Here are some points, one per row:
[  2  -3  -1  19 -16 -15  25  10  34  25 -20  50 -27   2 -20  34  14   3
  -1  -6   2 -23 -32 -35   4  49  -9  -8 -32 -52   7   2]
[  7 -10  49  -2 -29  19   3  39  -3  10   0 -33 -16 -29 -28  48  71 -23
  58 -60  41 -40 -53  14   1  17   2 -13   9  71   6 -71]
[-13 -52  -9   4   4  42   9 -43 -30  -3 -10  44   8 -35   4 -37 -20 -26
  37 -32 -53  27   9  10  -4  71  36  54  25 -18  40 -12]
[ 39  33 -10 -45  39  25   7  24  61 -46  20 -13  14 -10  -1 -59  60  45
  58   6 -81 -35 -34  11 -15 -88 -32  22  22 -43 -95   8]
[ 55 -23 -20  32  80   6  39 -44 -52   4 -40  13 -25  15 -45  77 -20 -19
  59  73 -25  23 -20   3  -8  -3  -4   3 -26  12   5  22]
[  8 -46 -40  74  23 -11  -8 -39 -43  -7  28  16 -48 -50  23  47  29  31
  25  -5  -2  50  24  24 -25  31  19  -1  17   7 -36 -19]
[  5   8 -33 -28 -27 -38  29 -12  29 -13 -19 -21   2 -78 -75   5 -22  24
  57 -12  -4  31  33  -7  11  31 -30 -76  45 -11  -3  -6]
[ 10  16 -49  55  13  11  -3 -77 -12  -4 -81 -15  30  34  -6  15 -12  20
  -9 -11  12  15 -12  62  -4 -21 -48   4  58  23 -14  28]
[-20 -11   8   7  22 -19   7 -12  23  72  12  42 -12 -69 -73  46  27 -17
  15 -42 -18   5  13 -23 -11  -1  -3 -42 -23 -33  20 -20]
[-40 -20  24 -24  67  -4   0   1  94  45   1  10  -3  15  31  35 -22  51
  -3  44 -16   2  50 -33 -33 -15 -69  57  76  33  72 -99]
[ -8   3  10  17  27  29 -14  30  19 -53   8   2 -11 -24 -49   4 -31 -61
  25  15 -26 -46 -11  13 -11 -15   6  16 -10 -22  -9  16]
[ 17 -16  -3 -57  40  10  -1   3  27 -29 -39  -2  34 -69  21  33  -7  57
  41  60 -18   0 -34  56   8 -37   0 -28 -31 -24  16  28]
[  -8   33   -6  -15   39   20  -17   46    4  -14   50 -121   -4  -41
   32   17  -40    6   32  -10    8  -16   18  -70  -14    8   20  -46
   -4   -8    6  -29]
[  6  -3  13  18  43  55 -22 -12  19  55 -31 -38   9   2 -39  20  -8  13
  -7  37  -8 -55  21 -18  60  -2  -9  12  15  48 -28  40]
[-11  -3 -43  -6 -21  33 -64 -27  44  -4  -1  26  35  46  31  35  11 -38
  56 -36  -9  -4  80  16  -2 -47 -31   9 -21 -26  -7  13]
[-62  66 -28  10  24  -3  31 -39  66 -17 -36  41  28   0  10  25   1  42
  51  -5  46  25 -36 -14  35  41   6 -15  -5  28 -39  35]
[  5  -3   5  31 -32  -9   1  -4   2  50   0 -11 -15   2  44 -45 -15  10
  18  53 -46  40 -11  10  10  41  21  21  32   8 -41 -27]
[-33 -32   6   7  25  21  51   5   7  35   3  10  -3  18 -63   5  12  18
  57 -23  21  12  61 -10 -14  14  19  14  -8  19 -62  26]
[-18 -10   7  65   5  37  -5  -4  69  54 -21  -6 -58 -39 -18 -21 -10 -19
  35   9  24  69  21   4 -54 -18  -1 -44 -11 -13   7  -3]
[-33 -17 -33  -2 -46  44  27 -56  58 -39  12 -80  11  15   8  22 -19  13
 -43  23 -40 -23  10  30 -24   0  42 -14 -10   4  14  -4]
[ 52  -4  -3  42 -18 -31  19  81  28   1  -9  -5  17 -49  19  44  72 -29
 -18  16 -13  38  71  18  12   7 -39   6   3  27 -33  31]
[ -4  -8 -44  -6  -9  -4  14  29  21  10 -20  15   6  27  63  26 -30 -37
  77   0   5 -32  13  51 -25  39   0   7  26  43   0  34]
[-40 -52 -49   6  37 -16  -2  10  22 -59 -60 -25 -16  -6 -17 -30 -32  -4
  10  -3  62  49 -27  46  37  12  -1  43 -31  -2  24  14]
[-12   9 -13  81  -1 -53  -9  23  23  -4 -28  73   4 -25 -34 -58  15  18
  16  15  -5 -33  34 -12 -12 -36  63 -27 -16  -6  13   7]
[ -7   6  29 -15 -22  -6 -51  21 -32 -10 -37  14  14  73   2  20 -51  -1
 -19  34 -74  41  20   9 -27  38  25  -3   2 -22 -11 -16]
[  1  24 -29  27 -29  36  15 -18 -34  15   8 -22  43   4  49  -3 -39  25
  30  18 -38  34 -69 -12  19   3 -17 -26  37  -5 -34  -8]
[-25  28 -61  25  -9 -19 -18   6 -25  25 -64 -30 -47  15 -53 -10  -1  74
   7   3 -52  14   1 -50 -40  17 -14   6  31  29   6 -22]
[-27  63  31  44  15 -79  39  48 -55  -9   8  46 -15  -1   1  -2 -19   6
  -1 -22 -30 -28  35 -14  -4 -84 -13  -7  -7 -24  -9  22]
[ -6  19 -13  -4   2 -25  -6   7 -59  10 -46  68  21 -15  31 -12  33 -19
 -17  57  37 -29  25  -2 -17 -17  56  -1 -36  -4 -12 -27]
[ -1 -14 -22  57 -34  -6 -40 -14  23 -25  -8  31 -12   8  -6  -3 -10  -7
  41  16 -24 -32   4  27  25   4 -39  29 -13 -28  -8   7]
[ -6   2  21   5   9  25  24   1 -29  44 -15  36  39 -23 -71   0  12  33
  36 -57 -37  24  16  24   5  -3  10 -85  10  18  23   9]
[  4 -10  27  16  24 -16 -45 -57  27 -31 -51  26 -48  -7 -25 -24   1 -41
  13  -1 -16  -8   3  -7 -66  27  -5  24  75   2   9 -33]
[ 17  24   6  69  40  70 -41  33  60 -64 -42 -14 -28 -35  20  30   7  41
  25   2 -45 -61  15  45  -2  43   1 -69 -25 -20  17 -22]
[-78 -73 -35 -21   3 -11   6  29  10  16   4  36   7   9  24  -5 -26 -25
 -25 -13  -7 -43 -11  32 -26  52 -46   4   2  12  20  28]
[-42  25   1 -12  28  60  40 -14 -50  38 -26 -20 -59  23  12 -38  79 -24
  23  44 -29  40  74  45 109  77   0 -31  28 -16  45   2]
[ 11  18  47  28  17  -4 -50  22  30 -23  -5  -3 -21   0 -21 -12  14  27
  28  29  38 -48  21  21 -32 -39 -51 -40 -27 -62 -16 -11]
[-12 -28  -8 -11   2   3 -15 -30  44  -4  41  42 -43 -20  41  21  11  -2
  11 -32 -23  48   4   4  25 -11  27  -7  -3  64 -29  39]
[ 41 -44  -4  30  -3  17   2  24 -40  16 -15  -8 -17   1  -3  15 -11   6
   1  56 -53  20  20  12 -31  -1  -7  35  28 -33 -30 -56]
[ -2 -12  12   1 -38  24 -49  30 -35   4 -34   1  32 -37 -49  12   0  50
  24  54 -14 -23  23  -6 -37  14 -41 -50 -35 -27  26  22]
[ -21   17  -33  -22  -33   52   36  -34    8  -34  -37   32  -57 -109
  -12   59  -32   30   18  -32  -11   19   68    2   20   33    4   57
  -15  -11  -27    5]
[ 21  51 -33  22  49  43 -55 -12 -30 -11  -4  42  -2 -19 -25 -14   1 -13
  -1  33  18   8 -28  17 -35  53 -15   6  12  -8  -4 -53]
[ 20 -10  13  52 -12   8   7 -48  72  -2 -11  35  20 -29 -35 -14 -42 -36
  54   7 -68  -3  39  42  30  16 -42   2 -78  53   3 -53]
[-38  -1  22  15   6 -44  15   3 -59  15 -24  15 -33 -98  -2 -19  -6  16
  57  51  -4 -46   2  -8  -7  -3  -4 -25 -64   6 -72 -30]
[ 61  26  19 -27 -24  -7 -59  33  -8 -28  10  12   3 -19  -7 -13  36   6
  46  36  14 -54  38  23 -34  12 -12  17 -17  -4  17  18]
[ 40  23   3  17  41 -28 -29 -12   4   0   1 -70   0 -16  -9  -5 -54  22
 -26 -10 -23 -37  15  44  -1   8  67 -25   8 -18 -28 -29]
[ -1  39  49   1  49 -19  -3  20  15  16 -63  14 -19 -29 -27  26 -14  -6
  29 -34   7   8  39  34 -40  33  -6   3 -94  17 -25  37]
[ 54 -91   4  49 -66 -12 -34 -10  -4 -56 -32  53 -15   6 -21   8   9  25
  35 -29  27 -37  40   1  59 -28   0 -12  -1  24   5 -29]
[-15   7 -41   7  16 -36  41  26   7  15 -29   0  62 -15 -24  -6  -1  40
  73 -44   9  12  36 -55  16  46 -31 -33 -42 -10   1 -19]
[ 15  -8 -21  11  42 -13  24 -45  38 -31  41  40 -24   1   7   3 -46 -18
  20 -25  36  31 -25  32  22  24   3 -34  30   5 -34  -4]
[-26  21 -64  24   6  -9 -17  15  17  43  10 -40   8 -12  -7  26  33  22
  42  20  26 -94  12  21 -18  47  31  84  32 -31   4  -6]
[ 30  10  -2   1  49 -43 -54 -25 -31 -22 -18 -21  10 -50  68   1  15  21
  33  13 -56  15 -21  13  55  -9 -29   0 -29   6  43  42]
[-47   9 -17   7  -7  -5 -39 -14   2 -46  19  30  17 -31 -36 -14  18  16
  28  27 -18 -18  14   3  -6  32 -52   5 -15  45  -4   6]
[  40  -14 -111    7    1   67  -31   22  -15   41  -45    9  -52   -3
   31  -29  -41  -13   20  -17    2  -28  -38   64   -1   12  -33    4
  -17   27  -33   -9]
[   6    0   25  -33   12  -33    9   -2    5   59   20   13  -16   17
  -41   10   -6   64   38    0   39   -9  -23   39  -54   19  -28   -2
 -120    2   41   -8]
[ 57  34  38  10  -1  17  18  -6 -18 -24 -36  13  37 -37 -20 -53  -6  -9
  26  26 -17  10  24 -92 -34  19   8 -44 -46  -5 -22  13]
[-14 -38  42 -12  25   4 -46 -72  -3  23 -72 -28 -33 -33 -20  57 -18  25
  -6 -44  21  -9  -9 -16  37  74 -18   8 -20 -59 -15  53]
[ 15 -12 -19 -59 103 -34  45 -25  29 -10   0  34 -25   1  -9  -8  -2  30
  20  14   7 -16 -18 -31 -24 -18 -24 -42 -24  19  17  23]
[ 38   8   1  32  -6  63  76 -38  59 -37 -15  -5 -19  55   7  26  10  58
 -18 -41   7  35  33 -27  12   9 -38  29 -48  17   7  -3]
These points spread out most along one direction. For each point below, how far along it does it lie, from 0 to 99? The average is 50, and the first point in the table lies past the average. One standard deviation of the points above along it is 16.
[ 61  26  19 -27 -24  -7 -59  33  -8 -28  10  12   3 -19  -7 -13  36   6
  46  36  14 -54  38  23 -34  12 -12  17 -17  -4  17  18] ~ 71
[ 11  18  47  28  17  -4 -50  22  30 -23  -5  -3 -21   0 -21 -12  14  27
  28  29  38 -48  21  21 -32 -39 -51 -40 -27 -62 -16 -11] ~ 79
[  6  -3  13  18  43  55 -22 -12  19  55 -31 -38   9   2 -39  20  -8  13
  -7  37  -8 -55  21 -18  60  -2  -9  12  15  48 -28  40] ~ 43
[ 17  24   6  69  40  70 -41  33  60 -64 -42 -14 -28 -35  20  30   7  41
  25   2 -45 -61  15  45  -2  43   1 -69 -25 -20  17 -22] ~ 56
[  40  -14 -111    7    1   67  -31   22  -15   41  -45    9  -52   -3
   31  -29  -41  -13   20  -17    2  -28  -38   64   -1   12  -33    4
  -17   27  -33   -9] ~ 27
[  2  -3  -1  19 -16 -15  25  10  34  25 -20  50 -27   2 -20  34  14   3
  -1  -6   2 -23 -32 -35   4  49  -9  -8 -32 -52   7   2] ~ 57
[ -6   2  21   5   9  25  24   1 -29  44 -15  36  39 -23 -71   0  12  33
  36 -57 -37  24  16  24   5  -3  10 -85  10  18  23   9] ~ 62
[ 10  16 -49  55  13  11  -3 -77 -12  -4 -81 -15  30  34  -6  15 -12  20
  -9 -11  12  15 -12  62  -4 -21 -48   4  58  23 -14  28] ~ 22
[ 57  34  38  10  -1  17  18  -6 -18 -24 -36  13  37 -37 -20 -53  -6  -9
  26  26 -17  10  24 -92 -34  19   8 -44 -46  -5 -22  13] ~ 78
[  4 -10  27  16  24 -16 -45 -57  27 -31 -51  26 -48  -7 -25 -24   1 -41
  13  -1 -16  -8   3  -7 -66  27  -5  24  75   2   9 -33] ~ 38
[ 20 -10  13  52 -12   8   7 -48  72  -2 -11  35  20 -29 -35 -14 -42 -36
  54   7 -68  -3  39  42  30  16 -42   2 -78  53   3 -53] ~ 49
[ 40  23   3  17  41 -28 -29 -12   4   0   1 -70   0 -16  -9  -5 -54  22
 -26 -10 -23 -37  15  44  -1   8  67 -25   8 -18 -28 -29] ~ 52
[-11  -3 -43  -6 -21  33 -64 -27  44  -4  -1  26  35  46  31  35  11 -38
  56 -36  -9  -4  80  16  -2 -47 -31   9 -21 -26  -7  13] ~ 41
